(in the rows, 128 means zero)
Families of rows that turns and mirrors carry onto each other, the same ones carrying the whole set onto itself: the rest of each named row's family, in list order
4 families of 8 rows
vav: [138 114 160 106 151 100 109 122 124 129 116 140 116 125 126 137 117 142
 147 113 130 144  87 157 178 109 104 150 125  94  92 131]
tumus: [133 119 126 114 159 105 101 139 132  78 137 143 135 116  88 106 107 156
 105 150 137 153 119 130 181 140 124 136 105 107 140 158]
Nev: [144 101 132 138 164 161 137 131 145 160 135 117 151 108 138 140 143 129
 112 106 107 107 137 133  69 142 153 127  75 142 130 106]
tofen: [139 122 112 112 154 126 145 172 139 119 125 148 154  90 145 115 105 125
  88 146 135 150 149  87 137 122 116 134 113 160 159 122]
sapig: [100  96 125 118 113 159 150 126 125 125 133 107 127 136 137 114 132 125
 153  92 141 111 144 153 102 127 110  75 134 163 158 142]
Damu: [139 134 110 120 143 150 107 101 140 168 162  87 138 116 132 142 156 151
 118 130  95  92 143 166  94 118 170 149 111  99 123 131]
Puvuf: [112 101 121 122 139  91 117 164 142  95 146 123 151 121 109 137  83 149
 105 135 140 138 130 128 183 124 119 131 128 117 153 156]
Bupiz: [129 140 137 104 115 153 110 115 159 109 161 112 115 141 153 114 192 159
 168 125 143 133 165 128 101 111 123 119 106 105 170 167]
Fetuf: [104  78 148 160 133 142 139 147 123 126 156 111 164 123 145 111 114 143
 161 119 132 110 171 143 104 127 124 125 154 138 135 169]
mep: [123 118 121 135 163 128  83 133 148 112 177 117 148 113 114 110  87 160
 108 122 141 130 129 138 149 155 143 168  84 112 114 164]
Puvi: [127 113 110 100 122 156 149 114 121 154 131 120 136  99 136 119 136 125
 133 110 119 105 102 179 137  85  99 113 164 137 126 111]
Sug: [134 115 140 128 126 137  90 141 142 134 188  91 139 135 169 124 142 164
 156 118 127 104 162 148 109 107 155 142 137  93 151 166]
Sog: [155 126 137 120 152 132 133 165 144  87 123 166 140 108 134  95 135 134
  98 138 124 160 135  89 118 136 129 124  87 144 161 113]
redi: [138 101 136 102 128 151 151 110 101 139 117 142 126  93 143 102 151 128
 156 134 123 138 118 160 142  82  82 137 156 135 101 112]
pokam: [140 117 143 136 165 125 100 127 131 159 145 130 138 106 161 130  91 140
 134 107 130 128 100 151 139 123 131 183 119 103  75 128]
dafur: [103  82 141 128 111 147 148 114 123 108 121 114 119 128 123  96 151 132
 173 132 138 122 171 149 126 123 104  91 149 155 133 150]
sumeg: [123 123 152 104  98 134  99 123 154 100 147  97  93 153 163 125 162 150
 170 120 138 130 172 134 114 124 137 119 126 104 160 148]
vipuz: [114 145 125  85 106 153 102 134 149 117 163  99 101 144 167 117 144 151
 141 101 150 128 150 133 110 127 128 118 106 126 182 167]
fisa: [149 104 123 128 162 168 120 159 150 108 173 137 159  93 143  95 118 146
  98 120 136 136 146 117  96 149 138 143  78 149 160 139]
Korin: [129 134 135 131 141 134 141 127 155 143  87 132 122 116 113 141 162 126
 100 127  96 131 134 113  97 148 144 121  75 136 127  95]
gemu: [130 103 123 140 154 162 154 126 110 160 138 133 162  81 158 103 107 134
 136 129 118 124 136 154 114 111 109 160 165 136  98 127]
Dopus: [163 127 155 133 132 115 106 126 139 124 124 141 121 119 136 117 111 136
 152 125 141 131  93 144 178  94 103 141 140  75  96 129]
Libam: [108 179  95  84 121 129 108 105 151 152 140  86 104 131 131 145 141 145
 104 125 116 122 139 137 120 132 146 152  81 121 133 148]
nibub: [149 115 130 114 154 151 150 153 155  93 133 164 139  86 122 114 121 132
  87 163 139 164 146  94 120 145 114 140  97 130 143 120]
Fimiv: [147 126 137 118 153 137 133 115 155 148 106 147 112 119 136 159 151 112
 109 141 129 135 130  93  96 149 144 126  66 125 116  94]
befud: [128 108 145 144 131 108 122 143 152  76 140 139 141 123  84 116  91 148
 114 149 144 148 121 124 172 135 111 141 104 101 117 153]
sobo: [141 111 137 110 124 108 104 147 140 141 143 125 130 120 145 151 111 143
 138 108 129 118  84 165 176  86 110 138 144  87 124 125]
lufed: [115  88 147 139 120 154 155 108 118 116 113 116 134 140 130 124 159 141
 175 109 145 128 158 148  96 124 103  88 136 128 152 152]
dil: [124 145 115 121 144 120 141 137 143 171  99 122 123 117 149 156 128 114
  97 119 117 133 129  94 109 127 136 142  73 154 117 104]
lefem: [124 160 107 101 131 130 109  79 157 133 145 105 107 138 111 140 177 144
 121 148 117 114 154 125 113 129 154 132  80 108 118 129]
toli: [130 163 108  95 104 145 103  98 149 134 124  97  94 119 132 140 183 152
 112 149  99 127 150 142 112 128 155 144 101  98 139 127]
ratig: [148 120 124 118 135 155 158  87 112 134 108 128 137 100 124 108 137 134
 151 129 126 127 129 171 136  96  98 117 177 110 109 120]

The rest of the family of redi: vav, tumus, Sog, dafur, sumeg, Korin, toli
The rest of the family of lufed: Bupiz, Dopus, nibub, Fimiv, befud, lefem, ratig
The rest of the family of Fetuf: Nev, Damu, mep, Sug, pokam, fisa, gemu

Families of rows that turns and mirrors carry onto each other, the same ones carrying the whole set onto itself: the rest of each named row's family, in list order
4 families of 8 rows
tufes: [144 161 123 136 130  96 121 134  82 137]
Nire: [130 133 138 158 116 112 111 127  90 152]
los: [121 135 131 119 102 162 146 151 114 144]
Kufe: [108 118 104 127 148  76 107 107 129 134]
Fega: [136 107 104  87 163 140 136 131 104 128]
Ruvad: [126 116 101 154 143 100 133 131 170 120]
siriz: [ 96 102 102 113 123 155 141 101 154 107]
rolaf: [136 147 117  76 137 153 128 108  97 125]
Rabi: [121 105  92 151 138 103 152 151 139 138]
fas: [120 128 147 128 118 169 153 109 117 155]
Minu: [120 154 137  99 122 148 112  83  98 107]
Mer: [124 164 140 160 110 113 103 117 134 111]
Mag: [132 148 116 154 149  90 111 104 145 105]
bir: [103 122 102 173 120 102 144 128 137 111]
zer: [131 122 142  99 127 167 127 150 138 127]
rakin: [102 154 133 157 122 114 137  73 135 137]
Duni: [118 100 105 127 147 137 134 117 174 105]
Zaz: [ 98 114  87 127 155 118 146  97 150  99]
tor: [141 172 151 133 131 117 110 137 109 124]
Fil: [137 102 117  96 166 149 139 136 147 117]
Lugiz: [114 118 108 110 115 183 145 131 129 127]
ziso: [104 147 125 166  89 112 133 103 133 117]
Suduf: [148 152 134 123  97 130 127 143  85 138]
bibav: [139 151 155  99 134 158 111 117 113 112]
suz: [116 127  98 135 156  87 118  84 123  96]
Goli: [ 98 112 112  95 150 134 147  89 154 138]
Zosu: [114  94 106 166 135 128 145 122 144 147]
baken: [121 163 142 138  99 119 127  87 106 105]
vus: [119  99  84 107 153 133 142 153 126 131]
Dubez: [125 148 111 139 137  70 123 113 102 104]
zale: [123  91 118  99 142 133 114 141 106 154]
Lusut: [111 150 141  83 133 115 110  94 103 142]

The rest of the family of vus: rolaf, bir, Zaz, Lugiz, Suduf, baken, Dubez
The rest of the family of Goli: Nire, Kufe, fas, rakin, Zosu, zale, Lusut
The rest of the family of tufes: los, Fega, siriz, Rabi, Minu, ziso, suz

Families of rows that turns and mirrors carry onto each other, the same ones carrying the whole set onto itself: the rest of each named row's family, in list order
5 families of 4 rows
G: [111 119 119 103 133 147 104 184 169  90 160  73 153]
C: [111 129  99  84 133 146  65 168 141  96 142 100 145]
B: [ 71 149 120 118 131 149 128 162 208  83 111 138 107]
A: [107 108  94 103 122 132  95 106 147  84 176  90  87]
K: [119 153 100  98  97 129  77 180 153 102 108 112 149]
Q: [100 145 111  84 113 151  73 167 151 113 188 116  88]
F: [115 129 117 124 157  90 135 121 145 118 137 115 125]
Y: [ 66 137 106  99 158 152  98 145 184  84 127 143 102]
E: [109 114 113 125  96 125 136 127 181  82 168  74  96]
H: [105 166 110  94  76 137  74 168 153 116 150 134  89]
M: [113 132  86 104  85 117  84 108 143  90 133 115  86]
S: [114 129 123 130 147  86 138 125 151 119 131 112 124]
D: [ 72 153 106 106 136 144 105 148 187  87 105 154 102]
L: [ 65 135 118 110 156 155 124 155 200  80 140 127 104]
Z: [116 139 103 125  62 110 122 125 173  89 125  99  89]
P: [ 95 141 131 106 103 150 107 179 180 108 196  95  95]
N: [105 162 128 112  69 132 108 184 182 110 160 112  93]
U: [116 142 117 115  91 129 116 192 181  95 121  86 153]
X: [114 135 115 125 152  85 127 122 146 119 130 117 121]
J: [119 135 120 129 147  83 136 124 151 119 127 117 123]

The rest of the family of E: A, M, Z
The rest of the family of C: G, K, U
The rest of the family of N: Q, H, P
The rest of the family of F: S, X, J

